In the rows, 128 means zero.
Turns, then the turns between two rows, first turn first; the first pair answered
turn Y:
[ 90  76 165  92 177  99 119 168 181 188 113  64 131 107 145 110 102 113
 160] => [113  73 158  86 166 113 129 192 144 212 111 120  76  91 111 114 151 141
 170]
[120  61 115  85 165 117 133 119  98 161 153 117  84 111 110 133 160 160
 176] => [186 126 126  90 100 119 159 207 155 127 112 124  79 129 153 132 123 134
 147]
[111 134 136 134 144 112 114 106 160 129 128  95 161 140 153 124  94  99
 124] => [120 103 125 130 150 138 120 104 110 165 149 140 111 122  99 125 159 139
 156]
[119  97 132 115 118 137 127 195 115 147 126 119  81 106 118 115 120 139
 146] => [107 111 142  98 123 121 127 189 147 129 123  92 112 124 147 116  90 123
 132]
turn A:
[140 122 124  95 160  96 152 161 149 121 110 126 102 138 128 132 110 145
 141] => [106 140 120 129 164 103 144 112 160  94 105  98 144 147 133 129  96 127
 137]
[151 172 130 130 153 119 111 131 134 118 131 135 106  97 137 140 129 130
 107] => [129 166 125 146 154 134 116  90 128 124 128 130 131 114 109 144 147 121
 131]
[ 99 106 152 155 161 114 149 122 162 107 150 116 187 160 117 119 121 104
 147] => [127  78 146 118 156 107 164 173 137 144 159 143 132 156 111 134 154 125
 162]
[179 120 138 121 128 139 142 137 142 164 141 109 129 137 114 116 136 109
 151] => [165 147 131 132 124 136 143 135 158 156 137  94 137 135 135 123 120 106
 137]
turn R:
[119  91 164 106 106  90 137 108 147 134 119 103 154 142 143 118 101 102
 145] => [135  91 159  84 113  92 141 160 134 156 120 128 111 125 138 132 129 125
 143]
[146 131 131  91 100 108 140 130 152 134 123 125 130 161 136 127 132 112
 132] => [170 143 118  85 108 114 130 150 136 129 128 144 108 145 137 128 135 137
 123]
[100  83 147 120 124 111 165 143 125 122 108 141 135 156 139 138 123 106
 139] => [117  92 143 115 133 117 154 163 100 120 110 151  96 136 140 148 127 120
 125]
[140 134 100 133 171 140  96 107 123 114 131 119 122 110 124 131 143 148
 138] => [111 118 109 140 154 129  97  91 135 122 131 105 146 129 123 126 133 135
 136]

(2 to 3 turns a pair)
[161 151 129 113 161 139 114 178 108 108 141 131  93  90 154 145 121 147
  89] => [120 153 123 177 130 160 120  63 104  97 128 138 167 133 111 125 144 126
 130]
A then Y then R
[133 127 112 201 100 152 166  70 118 119 105 171 171 158  57 124 181 140
 153] => [160 197 110 200 103 141 149 117 163  56  99 129 180 137 137 128  99 115
  83]
A then A
[154 187 109 139 124 128 149 157 185  82  96 123 144 126 148 129  68  90
  85] => [124 117 139  95 143  91 146 157 200 120 115  93 155 143 157 136  65  76
 116]
A then A then Y
[135  86 124  71 171 118 105 156 110 152 142 112  93  90 111 127 124 131
 132] => [144 110 115  91 171 143 100 135  88 145 140 135  84  70  99 127 132 145
 124]
A then Y
[121 167 119  84 192 109 105 145 125 120 157  69 131 126 175 136  85 108
  81] => [114 166  95 111 207 136  98 117  84 134 168  88 118 101 149 132 103 126
  77]
Y then A
[130 104 122 102 125 117 131 103 114 162 151 151 128 140 104 125 155 142
 158] => [113 119 136 103 122  98 127 104 164 143 145 100 168 157 140 127 115 114
 128]
Y then Y
[143 156 116 157 119 144 131 169  93 132 128 195  87  90 131 130 120 156
 104] => [ 82 117 116 151 182 139 104  94  84 146 166 141 130  93 116 134 105 142
 112]
Y then Y
[120  96 148 117 115 129 149 127 117 152 119 145 121 143 100 120 168 129
 167] => [122 175 132 153 110 140 134 129 149  96 106 117 154 141 152 113 103 106
 127]
Y then R then A
[100  77 160  84 179 114 101 117 207 138 131  66 171 182 170 144  82  49
 118] => [176  46 156  77 113 128 151 186 146 182 111 187  70 177  99 136 191  96
 167]
A then Y
[103 109 110 152 133 158 117  99  97 150 147 143 121 107  87 123 148 143
 118] => [ 75 110 131 156 140 141 111  71 125 148 142 104 157 122  96 123 121 125
 116]
A then Y then A
[117 134  95 146 181 174  92  81  70 127 139 181  85  99 102 119 160 163
 144] => [ 86 162 108 155 179 139  88  78 141  91 135 105 168 116 165 113  81 120
 110]
Y then Y
[140  98 110 122 156 149 133  81 114 129 112 148 107 161  84 130 162 141
 163] => [135  90 134  94 139 107 147 126 169 119 107 120 130 187 118 136 135 114
 160]
Y then Y then R
[ 89 109 127 113 177 108 104  88 131 143 137  94 175 138 123 129 120 117
 144] => [110 169 127 126 141 114 109 123 155  95 111  95 185 143 150 138  88 101
 120]
A then Y then A
[149 169  81 148 121 172 122 151  96 135 135 165 100 120 111 135 125 170
 105] => [144 105 106 136 109 150 135 135  99 163 134 174 119 151  82 128 160 172
 148]
A then R then A
[154 153 128  99  75 131 105 134 146 131  89 136  93 125 137 128 131  99
 126] => [132 139 135  69 105 107  92 136 158 144 115 106 103 125 159 133 109  97
 117]
Y then A then A
[132 156 120 120 144 160 132 146 127 139 144 107  75 100 172 124 126 152
 100] => [148 165 115 137 129 177 142 138 120 125 130 119  94 101 171 123 126 147
 105]
R then Y then Y
[126  75 152  99  73 108 141 122 140 133 133  70 151 165 117 114 145 103
 156] => [126 145 126 139  93 136 115 103 138  81 137  44 166 133 149  98  99  98
 104]
A then R then A
[115 186  96 191 149 159 114 110 118 118  96  88 128 145 140 162 114 135
 118] => [139 191 110 184 130 161 121 120 110 124  94 109 107 131 124 157 141 155
 123]
Y then Y
[152 212 102 205  76 148 140 118 115  76 101 150 165 128 117 126 136 123
 120] => [116 144 114 195  89 143 139  49  91 121 114 152 184 148  75 118 165 127
 157]
Y then Y then R
[155 150 105 141 130 152 137 121  82 126 134 144  96 110 162 127 125 116
 121] => [143 126 109 130 155 153 128 113  64 150 155 134  91 106 146 127 137 115
 139]
Y then Y then A
[129 130 104 126 196 142  96 132 126 142 166 108  88  95 144 122 117 136
  94] => [133 122 107 108 189 120 103 156 135 147 157 101  87  99 157 128 109 129
  91]
R then A then A
[151 132 144  58 147  92 138 190 173 136 110  93 110  98 193 149  60 110
  95] => [192 191 107 109 108 143 138 197 135 115 105 154  72  67 165 138  87 135
  99]
A then Y then A
[152  65 147 106 125 129 133  94 130 147 145 138 142 161 112 127 177 111
 157] => [177 133 143 126  90 120 145 131 167 106 115 123 158 163 159 117 126  90
 124]
Y then A
[ 83  82 143  92 147 131 131  72 146 144 137 123 159 149 113 100 138 110
 139] => [108 133 125 145 106 159 139  66 145 119 119 143 173 153 104  84 148 107
 132]
Y then A then A
[161 155 122  83 140 115 136 195 165  88 134  90  87 112 204 142  76 116
  88] => [121 189  90 142 166 159 111  96 139  70 154  73 131  95 191 131  79 117
  88]
Y then Y then A
[135 117 137 118 100  95 156 170 173 141  97 108 124 163 151 130 110 112
 151] => [ 96 125 101 171 146 148 123  70 105 151 130 134 138 131 102 121 150 136
 165]
R then A then Y
[140 149 136 116  66 132 170 152 169 116  83 131 141 146 150 120 139 117
  96] => [125  94 148  69  99 112 156 176 152 158 111 118 105 141 150 127 131 137
 111]
Y then A then Y
[117 141 134 137 145 123 117  94 140 119 141  96 143 118 144 141 100 102
  96] => [114 106 141 143 135 122 121  71 116 148 140 126 138 121 115 134 131 108
 133]
Y then R then R
[151 166 102 126 110 164 140 111 114 126 108 140 105  93 140  93 143 144
 138] => [130 129 108  86 141 151 129 124 108 165 126 137  89  85 143 101 150 156
 145]
Y then Y then A
[138  90 138  77 136 104 117 148 155 160 132 105 137 122 125 136 114 134
 138] => [137  84 136  99 138 121 108 127 122 169 138 142 121 110  95 134 147 157
 143]
A then Y
[134 142  99 154 136 162 126 110  93 119 121 143 121 102 104 120 135 137
 120] => [134 117 114 113 124 145 137 150 106 142 123 158  95 112 109 132 151 143
 138]
R then A
